Here is a table of points, one per row:
[ 0.8  1.2  0.4  0.5 -1.1  0.2 -0.6  0.4  1.6  0.5 -0.2  0.9  0.   0.7 -1.5 -1.4  1.3  0.1 -1.7  0.1 -0.9  0.6  0.2  0. ]
[ 1.2  0.4  0.3  0.   1.3 -1.2 -0.5 -4.1  0.1 -0.1  0.7  0.4  2.2  0.  -2.3  1.   1.2 -2.4 -1.3 -2.5 -0.3  1.  -1.6  1. ]
[-0.8 -0.7 -0.3  0.2  0.7  0.5  0.8  0.2 -0.5 -0.4 -0.2 -0.7 -0.1 -0.2 -0.4  0.2 -0.6 -0.5  0.3 -0.1 -0.9  1.8 -0.1  1.1]
[-1.7  0.8  0.2  0.5  0.6 -0.4  1.2 -0.5  3.1  0.   0.2 -0.9  1.3  1.5  0.7  2.4  0.8  0.2  3.  -0.2 -0.7 -0.8 -1.7 -1.4]
[-0.2  1.  -0.3 -1.3  1.5 -3.2  2.5 -0.4 -0.9  1.6 -2.2  0.2 -0.5 -0.6  0.  -0.3  0.2  1.3  0.  -1.7 -1.  -0.1  2.5 -1.1]
[-1.3 -1.  -0.6 -0.1 -0.1 -0.5  0.6 -0.8 -0.7 -0.7 -0.1 -1.4 -0.9  0.6 -0.6 -1.4 -2.3 -0.9 -1.4 -1.1 -0.9 -1.   0.1 -0.3]
[-1.   0.8 -0.3 -0.1 -1.7 -1.  -0.5  0.9  1.7  2.5  1.4  1.  -1.7  0.4 -0.1 -0.5 -0.3  0.6 -0.8 -0.4 -0.9  1.2  0.1 -0.6]
[-1.  -0.2  0.2 -0.1  0.6  0.5  0.1  0.9 -1.3 -0.5 -0.7 -1.2 -0.3 -0.1  0.2 -0.7 -0.2 -0.3  0.9 -0.6 -0.7  1.8 -0.7  0.5]
[ 0.2  0.6 -0.9 -0.5  0.1  0.1  1.1 -1.5  1.3 -0.2  0.2 -1.7  1.6 -1.  -0.3 -1.3 -0.3  1.8  0.5  2.7 -0.5  0.1  0.4 -0.5]
[ 1.9  1.6 -1.1  0.4 -1.7  0.2  2.1  1.1  0.6 -1.7  2.   1.5  0.  -0.6 -0.5 -0.1  0.1 -0.3 -0.9  0.   2.   0.6  1.6 -0.2]
[-0.6 -0.4  0.8 -1.  -1.6  0.7 -0.8 -0.9 -1.9  0.  -0.7  1.  -1.   0.7  1.  -1.1  0.9 -0.4  0.9  0.3  0.2 -1.1 -0.4  0.1]
[ 2.  -1.2  0.2  1.6 -1.1  1.  -0.5  0.6 -0.7  1.2  1.9  0.2  0.6 -0.8  0.  -1.6  0.2 -2.2  3.5 -1.   2.  -0.1 -1.  -2.4]
[ 1.4 -0.8 -0.5 -0.5  0.5 -0.5 -0.4 -0.8 -0.1 -0.4 -0.6 -0.9 -1.2  0.6  0.6  0.   0.8 -0.1 -1.3  0.7  0.3 -0.2 -1.2 -0.5]
[-0.3 -1.2 -0.5  0.8 -1.   0.9  0.2 -0.4  0.   0.3 -0.6 -0.3  0.3  0.7  0.2  1.1 -0.2  1.2  0.1 -0.7  0.3  0.7  0.4  1.9]
[ 0.6 -0.6 -0.8 -0.6 -1.5  0.7  0.5  0.4 -0.5 -0.1 -1.4 -1.4  1.4 -0.4 -0.3 -1.2 -0.8  0.   0.4 -0.2 -0.4  0.8 -1.1  1.2]
[-2.1  0.2 -0.5  0.6 -0.7 -1.2  0.2  1.  -0.4 -0.6  1.5 -0.4  1.1 -0.2  0.7  0.7 -0.1  0.3 -1.4 -0.9  1.4 -1.1 -0.5 -1. ]
[-2.3 -0.4 -0.5 -0.5 -0.9  0.7 -0.8  0.3 -0.8  1.3  0.1 -1.   2.  -0.1  0.9  1.7  1.8  1.5 -0.2 -0.7  1.2  0.6 -0.8 -0.7]
[-0.9 -1.1 -0.2 -0.3  0.9 -0.1 -0.5 -0.7  0.4  0.3  0.3 -0.5 -0.7 -1.6 -1.2  0.1 -0.7  0.6 -1.5  0.1  0.5  1.  -0.8 -1.6]
[ 0.   0.9 -0.4  0.   2.5 -0.1 -0.6  0.5  0.9 -1.1  0.3 -1.7 -1.7  1.1  1.1 -0.6  1.9 -0.6  0.2 -0.3  2.6  1.6  0.1  0.2]
[-1.3 -0.8  0.9 -0.9 -1.   0.3 -0.2 -1.3 -0.5  0.1  0.1  1.1 -1.3  0.   0.  -0.5  0.4 -1.2  1.1  1.2 -0.1 -1.2  0.1 -0.3]
[ 0.1 -1.2  0.3  1.1 -0.4 -1.6 -0.1  1.2 -0.4 -1.7 -0.2  0.   0.7  1.3 -0.6  1.  -0.1 -1.1  1.3  1.2 -1.1  1.   1.1  0.2]
[ 0.4 -1.9 -1.3 -0.9  0.3 -0.5  0.9  0.3 -1.   0.9  1.1 -0.4 -0.5 -0.7 -1.1 -0.1  0.6 -0.2 -1.2  0.3  1.1 -0.9  0.1 -0.1]
[ 0.1  0.9 -2.8 -0.6  1.9  0.8 -0.7  0.2 -0.2  1.8 -0.2  1.6  1.4  1.8 -0.3 -0.6 -2.1  0.2  1.3  1.4  0.7 -2.2  2.   0.7]
[ 0.  -1.2  0.5  1.2  0.  -1.2 -1.   1.3 -0.9 -0.2 -0.1  0.2 -0.4  1.1 -0.1  2.4 -1.2 -1.1  1.   0.7 -1.5  1.3  0.1  0.8]
[ 1.  -1.2  0.2 -0.5  1.4 -0.5 -0.7 -0.4  0.9 -0.2 -0.1 -1.  -1.4 -0.1 -0.6 -0.4  0.   0.  -0.2  0.   0.   0.5 -0.1 -0.9]
[ 0.5  0.8 -0.2 -0.7  1.3 -1.  -1.1 -0.3 -1.8 -1.8  4.4  1.3  1.1 -0.2  1.3 -1.  -0.9  3.2  0.9  0.8 -1.7 -0.3 -1.6  1. ]
[ 1.3 -0.4  0.6  0.2  0.1 -0.5  0.   0.7  0.  -0.2  0.  -1.4 -0.4  1.1 -0.8  0.8 -0.3  0.8 -0.9 -0.5  0.8 -1.5 -0.5 -0.2]
[ 0.2 -0.5 -1.6 -1.4 -1.1 -1.9 -1.8 -0.3  1.2 -1.1 -0.1 -0.8 -0.2 -0.9  0.9 -0.3 -0.5 -0.4  1.2 -2.3 -0.7 -1.5  0.3  2.9]
[ 0.9  0.3  0.2 -1.1  0.7  0.9 -0.6  0.8  1.2 -0.4 -0.1  0.6  0.3 -0.3  0.3 -0.3  0.7 -0.6 -0.9 -0.1 -1.4 -0.4 -0.3 -0.3]
[ 0.8  0.  -0.1  0.7  0.  -0.7 -0.2  0.1  0.4  0.   0.2 -1.3 -0.8  1.3 -0.1  0.6 -0.2  0.6 -0.9 -0.4  0.5 -1.2 -0.6 -0.3]
[ 0.6  0.  -0.2 -2.5  0.2  1.6  1.   1.2  0.4  1.7  0.9  0.6  0.4  0.2 -0.2  0.8  0.5 -1.  -1.2  0.5 -0.4 -0.1 -0.8  0.2]
[ 0.2 -0.9 -1.4 -0.7 -0.7  0.6  0.   0.4  0.1 -0.7 -1.2 -1.1  1.6 -0.3 -0.5 -0.8 -0.2 -0.3  0.3  0.8 -0.4  1.   0.1  0.7]
[-0.1 -0.9 -0.7  1.4 -1.4  0.9  1.3 -1.  -0.3  0.2 -0.3 -0.2  0.6  0.5 -0.1  1.  -0.8  1.  -0.8 -0.2  0.1  0.3  0.3  1.9]
[-1.3 -0.7  1.1 -0.9 -0.5  0.4 -0.4 -1.1 -0.6  0.2 -0.1  1.1 -1.1  0.   0.5 -0.8  0.4 -1.1  1.6  0.4  0.1 -0.6  0.1 -0.1]
[ 0.7  0.3  0.6 -0.5  0.3 -0.2 -0.3  0.1  1.3  0.  -1.6  1.   0.7  0.4  1.2 -0.8  0.8 -0.9 -1.4  0.4 -1.3 -0.8 -1.3 -0.3]
[-1.1 -0.3 -0.7  0.6  0.9  1.3  0.6  0.2 -0.5 -0.3 -0.3 -0.7 -0.1  0.3 -0.5 -0.1 -0.6 -0.4 -0.2  0.6 -1.   2.  -0.6  0.6]
[-0.9 -1.1  0.9  1.9  1.   1.8  0.4 -0.8 -0.1 -0.2  0.7 -0.8  1.2  1.4  0.8 -1.8 -0.9 -0.3  0.4 -1.  -0.2  1.1  0.7  0.7]
[ 0.   0.9 -0.4 -0.8 -1.3  0.3  0.6 -1.5  0.3 -1.6 -1.1  2.  -0.4  0.2  2.1  0.2 -1.1 -1.  -0.4 -1.  -0.1  0.2  1.  -1.8]
[-0.4  2.6  3.1 -1.2 -0.4 -0.6 -1.9  0.1 -0.9 -0.6  0.3 -1.9  1.4  0.8 -1.   1.5 -1.5 -0.7 -0.8  1.6  0.5  0.4  2.3  0.2]
[ 2.3  1.1  0.4  1.2 -0.2  1.   0.   0.4 -0.9  0.1 -1.2  1.  -1.4 -1.3 -1.   1.3  0.2  1.6  1.2 -0.7 -2.1 -0.8 -1.3 -1.5]
[-0.3  0.8  1.   1.9 -1.2 -2.5  1.3 -0.5  0.3  0.5 -1.3 -1.2  1.3 -1.1  1.1 -1.2 -1.5 -0.4 -0.1  2.   0.7 -0.2 -0.9  0.6]
[-1.1  1.3  0.1  0.3  0.4  0.8 -0.4 -1.1 -1.   1.3 -1.   2.1 -0.9  0.4 -0.8 -0.2 -1.   0.7 -0.3  1.1  1.5 -0.6  0.2  2.1]
[ 1.  -1.2  1.1  0.3 -0.2  0.5 -0.3 -1.  -1.   0.3 -0.9 -0.5  1.   1.7 -0.8  1.5  0.7  1.5  0.4  0.1  0.5  0.7  0.5 -2.7]
[ 0.2 -1.7  0.1 -0.2 -0.5 -0.4  0.4 -1.3  0.8  0.3  1.  -0.5  1.  -0.3  0.2 -0.5 -0.4  1.9  0.8  0.5  0.   1.3  1.4  0.8]
[ 0.6 -2.  -0.4 -0.8  0.9 -1.   1.3  0.6 -0.8  0.6  0.5 -0.5 -0.4  0.  -0.9 -0.6  1.6 -0.5 -0.8  1.1  1.  -1.3 -0.6  0.1]
[ 0.7  0.8 -0.4  2.7  1.6  1.1 -0.7 -0.3 -1.2  2.   0.  -1.   0.7 -1.6  3.   0.2  0.6 -1.7 -2.4 -0.1 -2.  -1.3  2.1 -1.2]
[ 0.8 -0.8  0.   0.7  0.1  0.  -0.6  0.8  0.4 -0.3  0.1 -1.4 -0.3  0.5 -0.7  1.   0.   0.6 -1.1 -0.7  0.9 -1.4  0.1  0. ]
[-1.9 -0.4 -0.3 -0.6  0.2  0.6 -0.1  0.1 -0.3 -1.6 -0.1 -2.2 -1.2 -0.6 -0.4 -1.6 -1.3 -0.3 -0.7 -0.9 -0.5 -0.1  0.1 -1.6]
[ 0.5 -2.   3.4  0.   1.5  0.6 -0.7  0.6  1.7 -0.6 -1.   1.8  0.7 -0.5  1.5 -0.7 -0.5  1.  -1.3 -0.4  1.  -0.4 -0.3  0.4]
[-1.7  1.6  0.2  1.6  0.   0.9  1.1  0.3 -1.  -0.7 -1.   0.9 -1.  -0.1 -1.4 -0.9  0.6  0.5  0.5  0.6  0.  -1.7 -0.9  1. ]
These points spread out most along one direction. For each point below, how far along it does it lie, from 0 to 99? The average is 50, and the first point in the table lies past the average. One standard deviation of the points above along it is 16.
[ 0.7  0.7  1.6  0.2 -1.2  1.4  1.4 -1.3 -0.6  0.4  1.2 -2.8 -1.9 -0.5  1.4  0.5  2.7 -0.1 -0.3  1.2 -1.3 -0.7  2.2  1.8] -> 53
[ 1.2  1.7  0.3  0.3 -1.2  0.  -0.5  1.   1.  -0.2 -0.3  0.7  0.1  0.3 -1.1 -1.2  0.8  0.1 -1.2 -0.4 -0.4  0.1 -0.2  0.1] -> 65
[-1.2  1.4  0.9  0.7  0.8  1.  -0.7 -0.6  1.4 -0.7  0.   0.1 -1.5 -2.  -1.6  1.3 -0.4 -0.8  1.8  0.6  0.5 -1.2  0.1  1.4] -> 43
[ 1.3  1.2 -1.1  0.5  1.2 -0.5 -0.6 -1.1 -0.6 -0.5 -0.4 -0.6 -1.6  1.4  1.1  0.1  0.5 -0.3 -0.9 -0.1  2.2  1.8 -1.4 -0.3] -> 65
[ 0.3 -1.7  0.8  0.2  1.3  0.3 -0.5  1.   1.9 -0.5 -0.4  1.9  0.1 -1.8  0.8  0.1  0.5 -0.6 -1.   0.4  0.8 -0.4 -0.3  0.4] -> 70
[ 1.2  0.1 -0.5  0.7  0.1 -0.2 -0.4  0.2  0.8 -0.3 -0.1 -1.5 -1.1  1.1  0.   0.7 -0.2  1.1 -0.5 -0.9  0.7 -1.1  0.  -0.3] -> 63
[ 0.9  0.2  1.1 -0.5  1.  -0.8  2.7  1.2 -0.8  0.6  0.2  1.5 -0.3 -0.6  0.3  0.2  0.4  0.2 -0.2 -0.9  1.1  0.8  1.3  0.3] -> 62
[-0.9  0.2 -0.7 -1.6 -1.   1.8  0.4 -0.6  0.2 -2.  -0.1  1.6 -0.5 -0.1  0.4  0.9 -0.9 -0.5 -0.9 -0.8 -0.8 -0.3  1.  -1.7] -> 58
[-1.8  0.  -0.6  0.8 -0.5 -1.1  0.1  0.6 -0.2  0.3  1.5 -0.4  0.5 -1.  -0.3  0.8 -0.6  0.2 -1.7 -0.8  1.3 -0.5 -0.5 -0.9] -> 56
[ 0.9  1.5  0.1 -1.5 -0.5  0.4 -1.4 -0.1 -0.5  1.1 -0.9 -1.5  0.7 -2.5  0.5  1.2 -1.7  0.1  1.4  0.7  0.8  1.1 -0.5  0.3] -> 38
[ 0.4  1.1  0.9 -1.9  0.9  0.8  2.1  2.3 -0.3  0.9  0.2  0.5  0.6  0.5  1.   0.3  0.2 -1.4 -0.8 -0.3 -0.4  0.1 -1.3  0.4] -> 64
[-0.3 -1.  -2.   1.3 -0.5 -1.5 -1.5  0.2 -0.6 -1.2 -0.8  0.7  0.3 -0.3  0.4  1.4  0.9  0.1  0.1  2.7 -0.9  1.4 -0.2  0.1] -> 35
[-0.5  0.7  0.1  0.  -1.4 -0.6 -0.6  1.1  1.7  2.5  1.6  0.7 -1.6  0.3 -0.2 -0.6 -0.7  0.4 -0.7 -0.5 -1.   0.8 -0.1 -0.4] -> 60
[-1.   1.3 -0.1  0.1  0.2 -0.3 -1.7  1.2 -0.7  0.1 -0.6  0.9  1.8 -1.  -1.9 -1.6  2.8  1.3  0.8 -1.4 -0.5  0.   1.2 -0.6] -> 55
